rotation ticks, each row followed by its count of ticks:
The counts run from 0 to 231.
 46 -22  44  47 -25  26  21   8  -8  18  24  42  -5  -4 -23 -49  13 -10  -2  22   1   7   1  27 -19  22   5  47  19 -67   7  24  15  20  -2  13 : 58
 44 -30  26  40 -19  24  29  20  -7  15  49  30   2  11  -8 -51  -9  -9 -12  25 -18   9  22  22 -15  14 -18  67  35 -54   3  -8 -18  20  14   0 : 46
 54 -22  30  45 -19  18  33  20   1  19  47  31   0   9 -15 -58   7  -5   4  23  -5   3  20  30  12  13 -12  53  32 -51   3  -4  -5   9   4  -3 : 45
 10 -22  25   9 -34  22  19  -7   4  19  35  50  14  14 -14 -14  36   6 -34  30  26  -4  30  16 -24  35 -33  64 -14 -47  -6   2  18  20  27  14 : 75
 40  21  16   6 -11  41  37   9 -24  26  60  25 -18   7  -8 -62  -7 -10  -9  22   8  13  22   1 -13  23 -34  35  32 -55   5 -31  10 -15  -4  13 : 6
 16 -24  40  37 -33  25  26 -26  11  12  26  30   2  18 -19 -10  23 -18 -30  27  29   3  28  14 -25  36  -8  59   0 -50 -14  16  -6  46  14  24 : 62
 34 -10  32  17 -34   2  29 -20  19  14  45  49  -9  21 -28 -58  36   7   7  14  10 -21  15  31 -15  17 -15  22 -10 -56   1  25  27   3  21  21 : 83
 33  38  52   7 -28   1  24 -40 -19   6  31  29 -21  27   2 -28  56   8 -26  -7  -5  16  -1  17 -10  31 -26  10   2 -68 -18 -11   9   5 -17  -1 : 135
 24  21  48   5 -30  -4  27 -31   2   6  59  35  -8  31  -4 -44  46  20 -18  14   0 -11  -1  17   2  39 -22  10 -21 -64   7   7  19 -18  14  19 : 109
 43   7  43  13 -26  19   8 -18 -14   4  58  40  -5   9  -8 -61  24  18  -2  21   5  -7 -13   4 -27  37   6  18  -9 -54  16  20  40 -12   6  21 : 97
 22  13  37   4 -12  32  12 -11 -37  11  32  27 -20  12  -2 -41  12  17 -22  24 -39  29   6  12 -20  36 -45  38  32 -64   4 -24  -4  10  -9  -1 : 139
 23 -37  10  39 -17  32  32  -2 -14  19  31  25  -1  -3 -27 -34  20  -2 -28  26  -2  27  12  24 -34  33   1  59  19 -55   0   2   5  43  19   8 : 60
 53  -5  53  25 -17  12  20  -1  -8  14  39  58  20  44  -5 -13  -6 -25  -3  37  26  -1  35   4  -9  27   7  50 -10 -49   8   0 -17  16  15   5 : 209
  5  14  48   9 -20  10  22 -34 -13  -4  41  36  -4  24  19 -25  28   9 -18  11  -6  16  27 -13 -43  39 -26  39  -7 -70 -12 -13 -17  12  -7  12 : 128
 41  16  45  12 -14  30   5 -17 -30  11  32  29 -22  23  -8 -53  10  17   0  26 -37  18  11   3  -9  37 -36  31  40 -58   9 -11   0   3 -19   5 : 138
 35  -3  18  42 -10 -11  12  -1 -28  17  14  46 -18  29 -23 -22   2 -21 -42  22  11   0   1  30 -36  47   2  48  20 -48   5  -8  -8  16  44  19 : 225
 29 -22  20  16 -24  30  14  -1 -13  10  40  52  -1   9 -22 -65   7  13  10  25  -9 -13   5  21 -39  21 -16  40  11 -55  24  21  33   1  19  20 : 85
 52  -8  39  26 -10   5  21   3  -3  11  43  52  -1  44 -15 -36 -25 -44 -13  32  39  -2  -3  -8 -16  32   0  41  23 -45  -6 -24 -22   0  23   4 : 197
 35  17  59  39 -40   5  35  -5   0  29  50  11  -7   3  -8 -40  14 -34 -13   8  19   0   3  13  21  26  -7  35  12 -74  -1  15  -9  -4 -16   8 : 30
  1   6  37  -6 -36  21  12 -37 -10   8  54  32  10  17  -1 -26  14  15 -44  32  -1   0  12  -3 -47  44 -23  44 -21 -56   4   3  12  14  19  30 : 101
 43  -9  42  38 -40   1  37 -19  15  20  32  33 -13  10 -20 -40  41 -19  -9   6  13   1  13  38   0  14   5  32   6 -62 -15  24   0  33   8  11 : 56
 42 -10  22  19 -25   9  12  -4  -2  -2  10  58  -3  29 -31 -45  15  -9 -24  30  10 -25  -9  40 -42  38 -29  41  25 -29   8   0  13   3  53  10 : 79
 23  15  40   7  -9  33  21 -15  -1   9   6  71 -19  17  -2 -26  24 -18  -6  14  30   4  31 -21 -24  34 -31  34  16 -69 -16 -26 -12  -2 -18  -4 : 156
  5  -8  21   5 -34  16  36  -4  -9  43  64  35  -6   3 -12 -30 -13 -36 -29  21   6  10   4  -6 -16  10  -8  60   9 -72  -1 -18  -9  30  22   6 : 193
 47  -7  20  29 -26  -1  45  -2   1  10  24  32  -7  12 -23 -33  33 -21 -37  -2  11  12  -8  53 -32  23  -1  40  13 -56 -11  -2  -7  38  29  -3 : 54
 60 -20  31  44 -12  31   8   0  -4   1   7  51   4  21 -28 -30  25 -14 -29  28  33  -3  -9  23 -21  52   7  44  28 -42  -2  -3   9  12  25   5 : 65
 42  -2  37  39 -15  32  32  21 -18  27  56  22  -2 -14  -9 -50  -4 -19 -17  22   7  18   1   1   6  31   1  48  27 -65  10 -11  -6  -3  -8  -7 : 32
 39  11  42   8 -20  39  31   1   4  21  24  69  10  14 -18 -27 -11 -34  -4  33  43  -3  10  -9 -14  34  -8  29  18 -66   9 -16 -16  -2  15  -5 : 183
 41  17  38  13  -9  12  -1 -27 -13 -14  34  42   1  42 -12 -50   7   9 -31  39  -1 -12 -11  13 -29  67 -20  19  14 -31  16 -14   1 -17  32  18 : 105
 41   8  39  20  -4   8  26 -12 -25   3  48  50 -20  15   9 -62  25  26  -1   6 -22   8  -2  -3 -28  34 -12  16   3 -70  11  -2   2 -19 -12   4 : 124
 19  16  38 -10 -26  46  33 -26   1  22  44  40  -7  17  -6 -21  25 -21 -12  19  37  19  31 -19 -15  18 -31  41  18 -59 -31 -28   0  25  -7   6 : 168
 42  13  31  29 -19  37  40   0 -13  27  46  24  -4  -2 -11 -59 -25 -17   2  20  -3   6  22  12 -11  27 -19  37  33 -59  21 -13 -19   0  -7   8 : 19
 16  -7  27  15 -17  32  13 -23 -15   3  65  22  -1  17 -17 -63   6  21 -19  35 -16   6 -10   1 -36  46  -8  33  10 -45  18   3  26   7  16  31 : 99
 35 -21  24  27 -26  21  37  14  -7  18  44  34  14   7  -6 -33  -1 -13 -26  20  -7  13  24  24 -20  14 -23  72  20 -53   1  -6 -24  32  12   0 : 47
 24  26  29  -6 -36  -7  14 -30  -8  10  45  33  -3  27  -6 -34  26   7 -53  10 -10  -6 -23  36 -29  45 -30  19  -4 -52  10 -13   9  -8  41  11 : 107
 43   3  30  20 -11  25  10 -22   1 -11  24  65  11  27 -17 -46  14   2 -12  20  32 -16  -4   5 -59  54   1  29   0 -36  17   5  17  -9  29  14 : 91
 41   9  54  44 -33  23  29  13 -14  31  49  21  -6  -9  -6 -48   1 -25  -9   9  13   5   1   2  18  29  -5  43   9 -71   1   6   1  -7 -20   4 : 31
 40  35  37  -6 -25  34  38  -8   1  15  39  39   9  23   9 -17   8 -21 -16  14  51  -5  44   2 -19  32 -36  42   5 -53  -4 -22 -18 -13  -6   6 : 10
 21  14  12  -3 -24  54  37  -8  -1  36  52  32  -9  -1 -27 -39  -5 -18 -14  38  -9  21   6  14  -5  14 -21  35  28 -65   5 -31   2  26  15  -3 : 179
 19  24  35  -6 -31  -6  27 -34  -4  10  56  39  -1  24  -4 -33  44  20 -39  15  -7  -6 -16  24 -16  41 -25  13 -17 -59   4  -3  15 -10  31   7 : 108
 33  24  57  13  -5  29  12 -31 -10   0  11  55  -5  37  -5 -22  24   4  -6  30   3   5  36  -9  -7  49 -38  23  18 -58 -11 -22 -26 -12 -10   3 : 143
